In the data rows, the value 128 means zero.
A hidden rule labels the rows of this table. It goes by one to three of the table's principal directions, not those with the most spread.
(90 110 132 76 109 65 125 169 98 202 113 196 104 162 124 164 134 152 64 154 175 53 169 95 149 100 38 175 168
 162 153 140) Iw
(88 154 66 113 154 199 125 120 145 60 106 78 171 117 147 64 143 54 171 110 106 134 155 93 151 202 122 166 161
 116 86 96) Iw
(66 160 104 116 118 179 164 161 118 122 121 136 114 161 136 97 166 105 125 159 125 140 213 97 140 167 95 159 170
 154 127 98) WH
(183 89 157 170 115 86 141 169 145 198 81 174 76 184 102 161 131 213 132 141 102 124 80 168 77 27 102 39 168
 157 158 120) Iw
(114 138 152 150 124 128 137 118 101 128 153 154 118 119 120 140 127 137 113 137 144 135 143 124 142 133 148 149 96
 123 136 142) WH
(92 128 142 216 133 195 126 138 113 137 85 166 114 178 98 79 121 140 167 145 122 136 128 120 109 141 160 121 150
 100 131 110) WH
(116 139 65 103 156 164 111 99 132 46 128 53 184 73 158 104 129 45 142 97 115 128 136 99 157 208 142 179 110
 97 81 119) TX
(131 126 131 151 115 146 129 98 117 124 140 130 139 117 118 124 109 117 140 125 126 144 116 155 133 128 156 111 110
 108 125 155) Iw
(160 107 137 156 149 133 145 112 124 138 153 117 128 105 127 136 146 115 111 128 142 150 135 146 126 103 144 101 93
 108 124 132) TX
(119 104 93 149 147 147 112 120 141 128 68 133 140 118 141 109 141 80 135 111 125 94 135 110 147 154 91 124 173
 92 106 111) Ln
(104 126 118 106 129 116 139 170 114 161 121 139 111 161 128 132 140 147 95 145 146 100 155 100 118 116 95 154 149
 159 141 118) TX
(188 116 152 182 111 104 111 101 102 87 159 105 124 84 133 166 103 174 127 99 112 170 72 172 103 123 213 132 43
 87 113 149) Iw
(76 153 123 114 127 176 137 144 133 123 125 128 128 158 127 86 144 99 141 156 132 139 186 102 134 169 117 148 158
 135 131 101) Np
(31 144 70 158 140 224 153 180 124 146 51 161 108 199 133 42 168 92 144 142 118 97 208 69 142 179 64 159 239
 140 116 74) TX
(65 145 87 101 130 165 164 171 104 147 139 113 112 155 145 106 153 108 79 147 142 115 207 86 135 160 99 172 149
 160 135 116) Ln
(144 121 123 94 87 79 116 131 120 140 129 122 126 120 141 166 108 158 105 116 130 111 105 150 111 118 124 135 125
 134 133 156) TX
(149 108 133 149 124 141 151 129 122 159 147 113 114 135 122 139 131 130 106 146 129 155 140 157 106 99 146 81 107
 123 142 139) Ln
(107 130 123 167 115 157 136 130 126 140 91 151 119 151 121 112 127 133 144 131 121 121 127 131 117 135 132 109 160
 120 132 129) Ln
(145 92 93 112 112 80 108 158 111 143 104 121 99 114 166 166 131 143 68 105 114 95 139 124 137 139 83 161 137
 118 117 120) Np
(166 122 139 111 126 124 202 204 137 178 161 105 75 188 117 152 185 185 96 186 114 186 181 150 65 40 104 65 133
 206 161 93) TX
(118 143 126 97 77 112 140 130 118 131 138 127 127 131 136 152 126 144 118 139 132 135 143 148 112 134 128 134 133
 142 137 150) TX
(80 133 128 154 126 151 131 107 97 149 133 156 129 126 119 120 103 109 106 128 151 101 137 115 153 151 145 144 118
 112 141 165) Np
(205 92 156 145 135 65 90 93 128 106 139 109 145 75 127 184 104 145 124 106 130 134 59 159 116 105 169 114 59
 87 118 146) Iw
(128 131 126 102 118 118 162 164 125 160 144 133 100 157 125 144 147 151 102 154 121 137 161 131 120 93 95 111 142
 175 148 124) WH
(122 120 144 209 76 147 131 120 112 156 76 175 106 163 107 133 103 174 154 133 114 131 93 171 86 114 165 80 153
 102 143 155) Ln
(28 183 127 183 108 240 126 91 120 89 89 166 160 159 103 41 111 79 213 143 130 138 151 109 141 213 171 150 173
 93 119 131) WH
(25 169 99 134 121 213 163 171 124 142 89 171 104 190 136 51 175 102 141 153 133 117 229 76 147 182 72 170 222
 150 126 82) Ln
(159 82 118 121 138 65 98 155 126 148 87 136 110 119 145 173 135 143 86 118 130 83 119 112 129 117 79 145 138
 115 122 109) Np
(111 118 56 132 131 176 150 114 131 106 91 81 154 106 149 121 144 50 122 125 108 123 160 124 139 172 111 109 154
 109 105 132) Ln
(72 164 92 145 121 198 166 132 125 117 109 132 131 156 125 82 137 107 155 132 110 134 155 116 133 154 127 123 173
 150 125 130) TX
(125 132 159 157 120 99 185 203 95 211 156 178 32 192 111 167 128 240 61 154 110 127 134 130 104 45 121 95 122
 213 188 139) Np
(160 118 117 133 119 110 112 80 146 104 103 108 169 88 131 149 111 107 155 102 127 117 71 155 117 128 150 96 123
 99 113 161) TX
(145 135 153 111 108 105 131 124 131 138 162 124 117 122 131 146 120 156 116 129 132 146 120 151 116 111 147 117 104
 138 142 143) Np
(169 107 111 49 155 103 110 131 157 125 172 55 153 100 152 126 137 91 102 119 141 137 139 127 128 124 110 132 105
 129 116 110) Ln
(36 166 60 104 100 217 186 141 130 134 94 123 140 164 141 77 168 57 137 157 125 124 225 106 139 182 78 127 218
 155 124 123) Ln
(182 101 127 161 180 111 75 57 150 68 122 89 172 35 145 139 106 74 145 71 122 119 58 129 161 162 173 123 70
 53 93 135) Np
(155 116 143 153 128 121 118 100 117 104 144 116 138 93 128 151 124 117 126 128 130 151 121 144 130 138 162 128 80
 93 119 136) WH
(105 129 142 135 116 121 139 157 122 167 105 180 97 167 118 129 139 156 121 148 134 109 150 118 128 108 90 127 167
 150 146 119) WH
(116 125 114 126 109 141 147 127 124 144 119 132 126 138 125 134 132 111 121 147 124 131 152 140 127 127 113 104 146
 133 136 140) WH
(144 89 70 89 98 62 120 147 99 147 105 109 117 102 164 198 116 132 50 107 118 76 127 132 137 129 78 151 132
 133 122 159) Iw
(128 137 136 130 117 143 144 109 128 122 149 117 135 119 122 134 127 111 132 143 127 154 140 146 127 131 149 105 110
 126 135 143) Np
(27 185 97 147 120 234 147 130 124 94 96 137 144 168 120 47 134 82 181 146 118 135 181 90 140 208 137 161 186
 131 120 110) WH
(131 131 102 104 133 132 130 120 137 109 132 99 144 111 138 128 127 101 130 119 114 129 127 127 140 140 120 126 129
 134 118 131) WH
(176 123 200 87 136 85 110 132 169 170 175 147 114 152 104 124 118 172 147 143 141 153 98 156 115 56 122 82 119
 154 157 116) WH
(84 156 221 205 85 132 149 156 76 195 148 255 64 203 84 112 122 249 133 157 173 134 135 137 99 76 164 153 127
 146 171 141) TX
(93 180 161 216 149 211 151 106 140 76 104 169 140 144 101 61 158 130 223 129 128 165 124 113 119 150 182 127 146
 113 113 98) Ln
(109 184 113 96 118 183 216 162 142 119 174 92 115 171 117 109 166 137 148 170 96 197 179 141 101 98 132 82 146
 217 147 119) Iw
(164 116 100 104 164 131 117 88 129 68 176 51 172 54 150 138 129 59 115 108 124 156 131 129 158 161 153 146 60
 95 94 131) Iw
(166 107 114 83 137 105 134 141 136 120 157 77 131 105 148 155 156 104 94 141 127 153 166 134 126 123 105 129 103
 130 118 107) WH
(135 103 128 103 129 106 99 124 122 147 138 131 134 123 130 130 112 115 109 125 142 110 130 129 147 125 105 146 122
 112 124 133) Iw
(80 181 223 248 154 225 149 129 145 146 119 251 89 203 77 11 160 184 233 140 143 171 135 118 126 99 164 108 176
 125 140 76) Ln
(136 122 95 125 122 158 129 85 128 96 138 92 169 88 141 116 131 67 141 113 129 147 138 150 143 155 140 124 116
 90 98 145) TX
(119 133 137 174 118 183 131 113 130 117 118 118 140 145 111 96 123 118 167 143 126 163 127 146 96 144 178 102 125
 97 127 125) Ln
(240 59 199 182 137 27 85 126 144 183 103 173 97 128 100 193 98 223 128 109 128 110 11 179 85 16 141 53 98
 107 149 140) TX
(207 103 102 25 139 54 135 168 132 127 220 35 111 91 171 181 140 149 46 112 109 160 141 146 126 87 103 142 64
 175 122 117) Iw
(154 125 156 118 117 105 130 129 139 138 142 142 118 131 123 141 138 149 134 138 130 146 128 149 121 98 120 109 126
 135 134 123) WH
(158 109 134 55 139 99 134 160 141 167 185 100 114 141 136 133 145 129 86 149 139 147 168 135 129 85 85 121 118
 161 140 108) Iw
(211 87 127 51 137 49 138 176 165 166 147 77 107 133 141 188 158 156 82 148 118 140 131 149 91 52 74 78 125
 175 144 102) Ln
(72 123 109 55 66 65 111 181 68 170 143 138 89 138 169 182 115 159 12 142 164 72 200 94 135 179 84 237 123
 141 148 145) Np
(204 74 126 133 131 57 77 99 144 124 93 113 149 85 135 178 97 137 128 88 120 96 40 158 117 100 129 99 110
 87 112 148) TX
(155 122 88 91 155 113 109 124 136 70 138 62 157 83 152 140 129 92 124 104 104 132 118 112 146 158 124 160 100
 123 96 112) WH
(84 134 146 242 127 202 113 101 105 117 77 185 130 155 95 75 103 128 187 127 124 128 105 126 127 162 181 127 143
 73 122 130) WH
(110 151 107 155 127 178 134 121 117 89 135 101 137 124 134 95 119 122 149 109 109 151 123 127 122 164 174 147 115
 118 111 128) TX
(176 106 142 84 138 80 79 104 150 108 147 88 160 86 140 147 113 111 126 113 144 128 98 137 126 135 138 139 90
 96 115 125) Ln
(89 153 107 164 122 174 142 134 122 112 95 144 122 152 122 97 122 131 158 122 100 124 124 117 131 152 136 129 162
 138 124 126) WH
(161 125 164 131 111 90 99 104 133 124 142 133 132 110 123 150 95 164 139 111 130 132 71 156 114 113 167 119 95
 112 135 151) Np
(108 165 90 184 158 233 192 127 165 69 72 105 147 151 109 80 181 73 217 156 71 181 154 120 116 144 133 59 185
 150 110 87) WH
(53 141 111 165 105 187 143 109 95 148 105 172 131 148 117 96 116 94 129 141 146 105 166 118 151 168 128 141 159
 109 133 158) Iw
(107 120 177 40 135 36 59 155 126 174 145 176 126 144 127 137 101 165 90 128 195 50 119 76 149 123 77 219 131
 142 149 122) Ln
(47 167 108 177 132 209 154 137 86 111 122 145 134 164 109 74 120 124 147 137 137 123 151 91 128 169 166 177 135
 135 125 135) TX
(159 121 138 60 100 65 120 114 111 132 199 87 138 85 148 185 110 135 69 126 156 135 129 152 123 122 146 151 60
 130 137 169) Ln
(131 132 126 151 117 163 149 126 141 137 121 126 120 147 120 110 132 128 151 136 106 156 129 154 112 115 138 78 148
 133 134 127) Np
(198 104 185 107 134 55 105 106 150 152 166 127 126 103 117 176 106 161 118 127 140 137 72 163 116 69 147 81 78
 127 150 148) Np
Which label does each new row get?
(65 135 141 144 87 137 132 144 98 179 101 195 99 175 114 125 114 148 109 158 147 96 163 118 132 140 107 143 166
 132 156 146) -> WH
(105 143 143 199 105 167 139 111 123 127 86 169 122 150 106 113 117 143 172 134 115 135 107 144 111 133 162 95 151
 112 135 141) -> Np
(54 148 49 130 95 198 151 142 105 99 76 108 145 148 146 97 141 76 135 138 109 117 188 106 130 204 107 165 185
 123 105 124) -> Iw
(152 136 132 179 152 159 140 94 139 80 121 115 149 102 113 124 134 106 176 122 104 162 98 141 129 128 169 92 106
 110 112 127) -> WH
(160 111 119 114 114 69 145 150 88 152 186 106 78 99 154 199 107 177 31 111 107 128 123 145 138 103 136 137 61
 157 147 164) -> Np
(88 136 125 137 115 126 139 150 128 167 79 192 103 172 113 123 124 150 136 137 119 85 128 112 141 111 78 115 196
 161 147 132) -> WH
(118 114 122 126 135 134 121 126 127 151 117 135 135 136 125 116 125 113 122 129 146 107 132 122 130 126 115 126 142
 118 129 131) -> TX
(181 113 167 88 141 78 115 132 153 157 172 118 121 123 127 142 127 160 115 124 146 138 103 147 114 74 126 105 102
 142 142 125) -> Ln
(175 141 159 151 162 128 113 112 165 80 141 107 131 106 124 116 129 144 177 106 97 168 77 137 123 120 170 104 100
 122 117 100) -> Np
(108 142 81 148 114 167 153 111 125 95 96 105 148 112 140 126 138 92 143 119 108 130 135 131 126 163 136 117 148
 121 111 142) -> Ln
(194 86 121 143 142 78 90 102 147 113 89 114 148 89 133 165 111 129 140 92 114 105 51 149 122 105 129 98 118
 95 109 138) -> TX
(113 108 95 170 170 122 95 105 104 85 80 131 152 82 134 145 111 83 118 100 125 73 102 82 172 181 128 177 110
 83 101 133) -> WH
(98 135 110 132 112 153 148 158 119 157 117 144 102 165 133 105 135 145 117 131 120 122 155 124 123 126 107 130 167
 149 135 122) -> TX
(119 118 113 150 108 138 135 139 115 151 107 141 111 147 128 130 119 142 117 128 117 119 128 139 119 122 122 114 148
 128 134 139) -> Iw
(143 115 138 115 98 83 101 82 104 123 150 130 151 80 133 174 92 121 105 114 150 113 100 153 143 138 151 145 82
 94 126 182) -> Iw
(143 134 159 117 84 77 179 176 87 184 193 158 51 156 125 193 128 222 55 156 114 155 153 160 117 59 121 114 93
 199 173 155) -> WH
(88 149 164 145 100 146 126 132 121 159 132 175 99 161 119 107 114 155 130 142 137 131 145 131 128 139 140 130 143
 128 154 133) -> Np
(226 80 136 148 135 57 64 56 132 66 123 82 180 29 139 197 90 110 138 81 123 128 30 170 127 133 183 119 42
 46 92 161) -> Iw
(93 164 131 192 130 210 185 134 142 127 99 152 112 173 103 86 156 128 183 155 100 165 149 133 109 121 146 67 173
 152 141 113) -> Np
(173 109 152 105 170 82 101 135 159 133 133 123 131 116 130 133 138 141 129 112 141 114 97 115 128 94 109 126 120
 131 125 101) -> Ln
(89 153 106 112 132 128 170 177 108 143 129 143 99 161 127 136 142 157 99 140 117 107 153 94 134 115 96 151 151
 197 145 127) -> Iw
(148 113 189 150 109 73 141 163 137 209 103 212 67 182 99 167 133 212 118 158 129 112 110 147 106 42 90 68 163
 168 176 128) -> Np
(183 83 144 115 168 60 66 112 156 127 103 133 143 88 139 149 122 120 126 94 142 85 77 116 148 114 98 137 120
 89 111 108) -> Ln
(136 135 183 186 150 141 85 70 154 92 101 152 158 101 107 108 111 110 196 119 142 133 76 127 130 156 186 112 109
 66 122 123) -> Np
(0 218 93 127 120 255 170 154 93 82 162 138 124 170 145 6 164 84 151 142 135 162 255 64 168 241 135 242 168
 145 107 86) -> Iw
(130 126 142 130 122 116 137 149 126 158 129 152 105 153 121 130 131 163 120 133 132 123 127 131 117 97 116 119 140
 149 142 126) -> TX
(22 200 90 114 125 229 125 173 88 70 175 109 119 164 160 9 130 132 138 102 123 153 203 67 152 235 156 255 137
 139 94 80) -> TX
(143 116 130 133 79 78 110 108 101 125 115 143 130 103 135 185 101 155 108 116 131 109 97 155 120 132 142 141 108
 107 128 170) -> Iw
(123 139 104 132 130 155 124 98 134 70 115 99 159 97 133 125 128 76 159 127 104 146 132 127 147 175 141 130 122
 106 105 125) -> WH
(71 154 156 167 107 169 147 122 126 147 92 184 119 172 96 111 127 125 163 172 134 128 150 122 122 141 135 100 168
 131 155 135) -> Np
(79 156 166 183 124 176 127 104 117 119 117 166 137 145 100 97 118 122 167 150 151 136 133 116 122 161 179 134 124
 101 140 134) -> Np
(162 106 124 88 99 83 97 90 115 111 160 82 164 75 145 173 99 109 100 116 151 128 108 158 120 145 158 146 71
 89 118 168) -> TX
(166 106 163 112 132 61 115 160 133 181 142 154 88 143 130 156 124 197 90 116 140 106 99 133 115 67 106 122 122
 152 150 123) -> Ln
(58 162 54 122 143 209 141 138 128 78 96 97 151 134 150 61 144 67 152 110 106 117 171 80 155 208 111 179 178
 132 95 102) -> TX
(255 50 56 0 164 3 105 123 161 87 182 0 176 10 193 244 143 73 35 91 111 134 98 157 119 98 94 111 37
 125 91 131) -> TX
(85 156 81 116 154 177 159 156 138 93 101 112 133 146 132 98 162 88 148 142 99 129 174 85 148 161 89 145 174
 164 114 92) -> WH
